Rows are one point carried round by a steady rotation, each followed by how many steps it has turned.
The counts run from 0 to 1100.
[ -5.8 -40.0  33.4   2.0  15.7   9.3  11.5  -6.5   1.3   1.1   5.2  -3.6
   7.5 -24.5   7.2  18.1  -6.2  -3.2  15.7  15.5  -8.1  -0.7  15.5   1.6
  18.0  22.7 -11.8   0.0  -7.2 -12.9   7.5   5.3  -6.1 -13.5  10.8 -11.2
 -12.5  17.4  -5.8   2.7  27.4   2.9   7.2  -6.5  15.0 -24.1  23.5   7.6]
28
[ -5.3 -24.2  35.6   5.4  13.0  12.5   7.7  -7.7 -16.5   6.3   1.2  17.6
  -3.3 -21.2  -6.4  15.6  15.3   4.7   2.0  22.0  -7.5  -2.1  24.1  -9.0
  15.8  20.5   4.3  18.1   7.9  -4.9   7.7  10.9   2.8 -15.7  -8.7 -11.4
 -14.7  24.2  -6.6  -8.5  20.3   7.5  25.5 -22.9  17.0 -15.2   3.8   7.3]
671
[  6.9  14.0  36.8 -28.1 -23.1   2.4   8.4   6.2  14.3  28.0  22.4 -22.5
 -20.2   3.7  -9.4  24.6   6.9   3.8   8.6  11.2   9.1  -4.2   0.5  14.7
 -19.4   5.8   7.5   0.6  -1.4   3.5   2.9  -6.5  16.6  -5.1 -11.0 -19.8
  24.1  -8.0  -4.0 -13.4   0.1  14.2 -11.6   5.0  -4.3 -13.9   0.1  -3.4]
453
[ 21.9 -19.1  24.9   3.4  -4.4  -7.0   0.1 -10.8  14.0   8.8  -3.8 -13.1
   2.6  15.4  -1.5  23.4   6.6 -24.0  11.6   4.0 -11.7  -4.6  19.0  26.4
  -1.4   1.0   6.3  -3.7  -3.7 -28.5  36.9   8.5   4.3  17.0   1.6 -11.4
  -6.1  19.7  16.7   0.5   5.5  -1.2 -16.6   4.7  16.2 -14.0  -7.6 -11.7]
72
[-24.8  -4.0  14.5 -18.2 -16.4 -11.0  -8.4  -0.6  18.2  16.7  -5.9 -11.1
   6.4  16.4  -4.5  33.3  22.6 -16.1 -21.6  13.7   1.9   5.4   5.3  12.8
   0.8   1.8  20.8  19.3  -2.5  -3.1  -1.0  -9.6   8.2  12.5  -3.0   1.1
   7.7  21.3 -16.6   4.9   3.9  11.1 -11.4   4.7  19.3 -29.2 -10.4 -11.6]
713
[-14.0  -7.6  23.5  -5.4  -7.4  -2.4   5.8  13.5  -0.5  22.6   4.6  -4.1
  13.4  22.9  -6.5  39.8   0.8  -6.0   1.5   9.3  -1.2  -2.0   7.0  -9.0
  -0.3  10.5  33.0  20.3  -3.0   8.6   9.7  -1.4  -2.3  -3.1 -13.9 -22.5
  -4.8   6.6 -21.4  -2.7  -4.5   6.3  -7.5  15.8  14.9 -25.1   6.6 -18.8]
367
[-25.8  12.5  24.6   6.6  -8.5   9.1   0.1   2.9 -10.3  28.5  -8.0   3.4
  -2.7   1.9 -11.5  23.5 -11.9 -27.0 -12.4  -7.4   1.1   4.9  -2.3  -3.2
  12.9  13.5  16.8   6.3 -12.1 -10.8   2.4  -5.4  -7.1 -22.5  -0.1  -0.6
 -21.3  30.6 -21.5   6.1   3.9  -3.2 -14.0 -13.8  12.0  19.9  17.2  10.5]
336
[-11.3 -10.3  29.3  -5.3  -2.3   6.4  11.4  -6.6   7.6   9.5   6.2   3.1
 -22.8 -17.4 -16.5   6.6  29.5 -13.1 -11.4  11.8   5.3  32.5  17.9   1.3
  22.5  20.7   2.1  11.6 -11.7 -17.2  -9.1   1.8  14.7 -16.7   3.6  -0.2
 -10.9   5.6   7.4 -11.4  17.2   9.7  -9.6  -9.7   4.6 -14.4  -0.6  20.1]
646
[ -1.7   3.6  18.9  -6.5  -9.6 -19.7 -12.5  -3.8  -9.4   9.7   2.3 -21.8
  22.6  26.2  -9.6  22.5 -11.2 -22.1   8.3   2.8 -18.6 -23.4  -0.4   2.5
 -19.2   4.1   6.3   5.1  -3.2 -10.2  -6.6   4.7  11.6  12.0  14.5 -22.4
  11.3  22.2 -25.8   3.2  10.0  16.6  -1.1   4.9  22.5  -3.0  11.9 -19.7]
377
[ -7.2   5.6  36.6 -13.0 -18.9   1.7 -19.3 -10.7  -4.5  -0.6   5.9 -20.6
 -19.9 -16.4   7.4  23.7  -8.8  12.4  -6.4  13.3   7.0 -11.4   4.0  -3.2
  -5.7  15.9  11.9  18.0  -0.5   5.9 -11.8   5.4  -2.6  -4.7   8.9  -6.0
  -1.0  36.3 -17.7  -3.0  10.4   6.7   6.9  -9.4 -13.3  35.5   1.4   5.5]
923
[ 14.8 -12.0  29.8 -11.3  -8.7  -2.2   4.1 -11.3   7.6   6.4   0.2 -25.2
 -13.6  14.8 -15.0  18.2   5.2 -14.8  -0.9   7.6  10.8  -3.1  24.4  22.0
   5.3   9.7  27.6   4.3  -1.9  -3.3  23.2   8.8   9.0  28.0 -16.7 -17.4
  -1.0  15.8  17.1  -8.7  -3.2  -4.3  -4.2  15.8  11.0 -19.2 -21.9 -23.0]
559
[-32.7  17.0  23.0  -0.6  -9.5 -11.0  -4.3  -5.1   3.1  32.2  -7.0   7.4
  -7.6  10.8 -24.0  18.1 -13.8 -18.1 -10.0  -7.4  -0.3  -3.8  -1.5   4.1
  16.9  10.7   6.7  -5.6  -2.6 -18.8  -7.3  15.2  20.6 -11.3  12.4 -12.3
  -0.7  26.1 -12.5  10.8   8.5   3.8  11.6 -18.4  -0.2  10.1  15.6  -7.7]
487
[-20.6   5.2  17.5  -6.5 -17.1  -3.9   8.7   0.4  -5.7   9.6   7.7 -28.8
   7.3  24.4  -7.1  27.3  -1.9 -29.3   8.9  13.3  10.8 -10.1   5.6  14.9
 -15.1  16.2  24.4  -1.2 -22.5  10.1  -5.0  -4.5  11.3  17.3  -0.6 -21.1
   7.7  24.1 -19.1   8.2  -0.3   9.1 -18.4   8.1  16.2 -17.7  -5.3 -17.8]
1030
[-11.8  -5.8  24.0 -15.7 -16.0  -4.5  -7.1   7.6   4.4   1.8  -3.0 -17.2
  17.0  10.4   0.8  22.4  27.5 -14.9  -7.4  25.7 -14.8  -1.1  -1.7  -8.5
 -17.1   6.2   1.1  29.1  -7.0 -16.0 -11.0 -12.1   2.3   1.8   9.1  -6.1
   7.5  19.5 -31.2  -9.9  19.8  21.5 -15.9   1.2  25.5 -17.6  -3.3   5.6]
542
[ 18.1 -13.2  31.0  -5.0  -5.9  -4.6  10.0   3.6 -10.8  28.5  15.5 -10.3
  16.8  19.2   2.5  25.9 -27.6 -11.9  14.5  -3.4  -7.7 -15.8   7.2   3.0
 -17.7  -4.4   7.7  -5.3  14.3  -7.3  21.2   3.7  -1.7  -2.3   3.0 -23.3
   4.5  11.0  -9.1  -5.7   9.4  -4.4   4.0  -2.5  30.8 -15.7  10.9  -6.0]
850
[ -6.0 -36.1  39.9   0.2   6.4   4.4  12.4  -6.3 -11.4   8.0   9.2 -11.2
  -0.5  -7.7  12.9   4.0 -24.8 -15.5   7.1   8.5   7.8   6.6  13.0  11.0
   4.0  11.0  -2.1  -2.5   0.6 -15.5  -8.5   3.1  -3.3  -6.6  17.1  -0.2
   3.5  37.5 -11.0 -14.6  26.0  -8.7   9.9 -16.2  23.2  -0.6  15.5  22.2]
681
[-10.5   4.4  27.6  13.1  -5.9   2.3   7.2   9.8   2.7  30.9   5.2  -4.3
 -18.6  12.7 -26.7  17.3  -3.7  -8.5  -8.5 -11.2  10.4   5.3  16.0 -12.0
  15.9  19.7  25.5   8.3 -14.9 -13.3  21.0  20.6  27.0  -6.7  -4.2 -28.3
 -14.0   8.5  12.5  -4.7  -7.5  17.4  -8.8   3.8   0.5  -2.4   8.2 -16.1]
493
[ 19.5 -34.5  37.9   3.1   1.6  -2.2  14.0  -0.7 -13.4   9.9  16.5  -1.3
   8.5   6.2   7.9  18.8 -25.3 -16.3  18.5   6.9  -1.4   5.8  16.7  19.4
  -6.4   3.6   2.4  -4.2  16.4 -13.1  13.4  -0.1 -18.3 -11.5  -6.2  -7.3
   4.3  23.5  -4.8 -10.4  18.7 -18.3   1.5  -9.7  26.8 -10.5   5.7  13.4]
851
[ -8.0   0.9  23.8  -2.0 -11.1   0.9  -8.0 -28.5  -9.2  -6.2  -4.6 -10.7
 -15.0 -13.3  -1.1  10.9   1.5  -1.6  -7.7  16.1  10.4  -6.2  17.5  21.9
   6.5  18.3   0.0  11.4   1.0   2.4  -6.0  14.3   2.7  12.1  17.4   7.9
  -0.6  50.5  -8.8  10.9  20.7   2.8  18.9 -21.9   0.9  18.1 -16.8  12.9]
576
[  6.9  -1.2  16.4   5.2  -8.3 -12.9  -7.6   9.4 -11.6   3.2   2.8 -21.7
  21.6  30.4  -2.1  20.0  -7.6 -20.0  21.8  10.4 -22.8 -12.5   0.6  -3.5
 -22.3  10.6  14.8   5.7 -15.9  -3.3   6.0  17.1  15.5   2.7  10.6 -23.6
   3.5  23.3 -20.4  11.6   5.4  15.6  -3.4   2.0  11.5 -10.1   8.0 -19.1]
1025
[ 23.3  -2.4  17.6  -3.6 -21.6 -14.9  -6.0  -1.9   4.4  17.6   2.7  -4.0
   0.0  32.5 -14.4  25.4  15.8 -10.3  -3.6   6.0  -1.3  -4.7  20.4   6.5
  -4.6   6.3  26.8  20.0   8.3  -5.8  29.2  17.9  17.4  12.8 -13.8 -12.8
   3.6  17.8   7.2  -3.5  -8.3   6.4   4.2   3.0   4.2 -17.0 -19.0 -21.7]
885
[ 14.8 -11.7  30.8  20.2  12.7  11.2  22.5  -0.3 -25.5  11.3  17.2 -14.2
  -3.9   8.2 -11.5   2.4 -17.1  -9.0  22.7   4.6   1.6 -15.9  15.9  -2.5
   1.8  20.7  -0.1  -0.5 -18.6 -13.2  14.6  21.3   9.2  -4.7   9.2 -33.5
 -10.5  20.6   3.4  -1.4   6.8   8.9  11.5 -13.1  13.5  -3.2  12.2  -4.3]
509
[-17.6  -0.4  24.9 -21.1 -21.9   0.6 -17.0   2.0  23.1  20.6  -1.4 -11.7
  -1.1  -4.3   0.1  37.8   9.4  10.7   9.5  23.4 -12.5 -12.8  -4.7   5.9
 -13.1   9.4  -6.7   3.2 -11.9  -4.0  -2.6  -6.2  10.0 -10.6   5.3  -5.9
   2.3  13.8 -22.3  23.6   8.1  20.0 -10.6  -9.1  -3.4 -11.9  16.6  -6.7]
286
[  6.6  12.6  30.8 -12.1 -19.5 -14.1   2.3  11.4  -8.7  32.0  23.6  -1.4
 -22.4  24.3 -20.0  22.6 -11.2   0.2   9.2  -3.0  14.3  -0.7   9.2   2.3
 -11.0   6.5  20.0   4.3   2.8   6.3  -2.6  20.3  25.0 -11.5  -7.3 -28.3
  15.6   2.8 -11.6  -1.6  -4.7   5.3   9.0  -6.0 -13.9  -1.0   3.2  -7.2]
945
[ 36.3 -10.7  29.5  -4.5  -6.6  16.3  -3.6  -3.6  11.6   2.8   7.1 -17.3
 -20.3 -14.9  10.3  28.9  10.4  20.4  17.9  15.1  -4.9  -2.5  17.4   5.4
  -4.8   8.9  -0.2   8.0   0.1  -4.2  33.3  16.2   3.7  -7.4 -12.9 -14.2
  -9.0  11.1  16.8   1.4   2.6   1.0   1.0   1.5  -7.0  -9.4  -4.2  -2.3]
434
[ -3.5 -27.8  33.1 -16.3  -7.9  -1.2   5.8 -12.0  -3.2   4.3  20.1  -1.2
 -30.2 -16.0  -3.3  25.4  -8.4  -7.0  15.3  12.2  11.8  14.5  16.3  25.4
  14.2  15.3   7.8 -14.1  -7.1   5.6 -14.9   6.6   3.6 -23.8  -6.3  -2.8
  -1.9  17.5 -11.3  19.5  15.7 -11.5   0.0  -9.8 -17.7  -5.9   8.7   9.2]
942
[-11.8 -18.1  13.5   0.7 -13.5 -11.1 -23.1   2.6   6.8 -14.0  -9.4  -1.7
  -3.3   7.6  -4.0  26.6  17.2  -3.5 -23.8  17.7   0.0  21.0  24.9  -1.7
  11.1  16.2  32.9  33.0 -14.3  -3.1  -0.7  13.5   5.3   7.0  -1.1   1.2
 -11.9  39.2  -4.0   2.4   4.7   1.5  -6.1   1.6  -2.3   0.9 -20.3  -4.3]
235
[-20.7  27.2  23.3  -6.3  -3.9  -6.3  -2.6 -18.2  -5.4  27.7   8.8 -13.5
 -20.3   7.9 -34.8  13.5   4.0 -21.1   0.9  -5.7   6.7 -13.0  -1.8  12.8
  11.6  18.6   9.8  -4.8 -14.3  -7.3  -3.3  19.0  25.1   8.5   8.9 -30.4
  -0.7   8.4  -1.1   4.7  -0.7  16.8   8.0  -3.4  -4.5   0.2  10.1 -18.3]
317
[-18.1  -4.0  16.7  -7.5 -18.4 -15.3  -5.4  11.0  -6.0  -1.3   8.2  -4.8
   6.2  20.1  -6.5  13.1  19.4 -15.7 -20.0  22.7   3.9  19.3  11.6  -1.0
  -5.5  11.3  19.9  34.0  -3.1  -1.9 -23.1   0.3  11.4  11.0  11.1   1.5
  11.1  29.6 -20.5 -16.7  17.3  11.4  -3.1  -6.1  10.7 -13.0 -19.3   9.6]
386
[ 19.0  10.3  16.2   0.5 -11.0  -7.7  14.8   8.4 -17.3  22.7  12.5  -8.6
  15.7  27.3  -9.8  17.6  26.9 -21.4   5.8  16.5  -5.2   1.3   7.3   6.1
 -14.5   5.5  12.6  18.0   2.0   0.5  11.2  -1.0  13.5   4.8 -19.5 -20.6
  11.9  10.1 -12.2 -14.1   5.9   5.9  -1.1   0.1  29.0 -30.5  -9.7  -9.5]
217
[ 14.0 -26.9  26.6   2.4  -1.1 -10.1  -0.8  -6.4 -22.0 -16.7  18.3  -8.8
   2.5   2.5   8.3   6.6  -5.9 -13.3   4.5  14.9  -4.0  15.9  24.9 -10.4
  -1.6  16.2  22.7  21.2  -2.3   0.2 -17.9  15.5  -6.1  -6.6  11.2  -8.9
 -11.1  34.7 -19.4 -12.0  15.0  -5.4   5.8  -5.3   5.0   8.8  -1.5  16.2]
857
[-13.1 -33.0  34.9 -15.4   3.5  -8.9 -19.9 -11.4   3.7  -7.2   0.1  -3.6
   8.2 -15.8   1.9  30.3   6.0  -3.2  -7.0  19.9 -18.6  -0.8  14.1 -19.6
   4.7  11.7  22.5  24.4   8.4   3.8 -15.0  11.3  -7.0  -2.3  -1.4  -5.6
  -5.4  22.7 -20.8 -12.2  16.9   4.9  -1.1  11.6  19.3  -9.2   9.6  -5.4]
44
[ -3.8   6.4  15.0  -1.6 -17.5 -21.7 -29.9  -4.4   8.1   0.8 -10.3 -16.6
  14.2  29.8  -4.6  22.5 -10.1 -23.5 -11.1   0.0 -19.6   3.4   4.2   4.9
  -8.6   1.5  16.8  15.3  -9.0 -18.4   1.4  13.8  13.4   9.5  21.4  -7.6
  -2.4  42.9 -10.8  12.5   3.7   8.6  -3.8  -3.3   2.1  11.3  -6.8  -9.7]
723
[ 11.1 -27.7  25.0  -5.4  -4.1 -12.0  -5.6  -6.5   3.9   0.8  20.1   5.0
 -28.1  -6.6  -5.7  15.1   0.1  -6.4  23.2  12.1   5.6  17.5  20.4  25.9
   8.1  16.8  13.6  -9.4  -9.8  -3.8 -12.5  20.5  11.4 -24.7  -4.3 -11.5
   2.5  15.4  -5.6  20.4  15.4  -7.8   4.7 -12.1 -22.8  -0.6   1.3   7.6]
294
[ 17.1 -11.3  33.0  -5.1 -18.7  16.6  17.6 -10.6  -0.6  15.3  10.7 -22.8
 -23.6  -0.9   6.8  17.5 -15.5  -6.9   5.6   6.4  25.5  -5.3  14.8  39.5
  -5.6   5.5   8.4  -8.8  -0.4  -0.5  18.5  -3.2   0.6   1.8  -0.5   1.8
  -0.3  29.0   9.7  -1.5  11.4 -16.6   2.4 -11.9   2.1   5.7 -10.3  11.9]
424
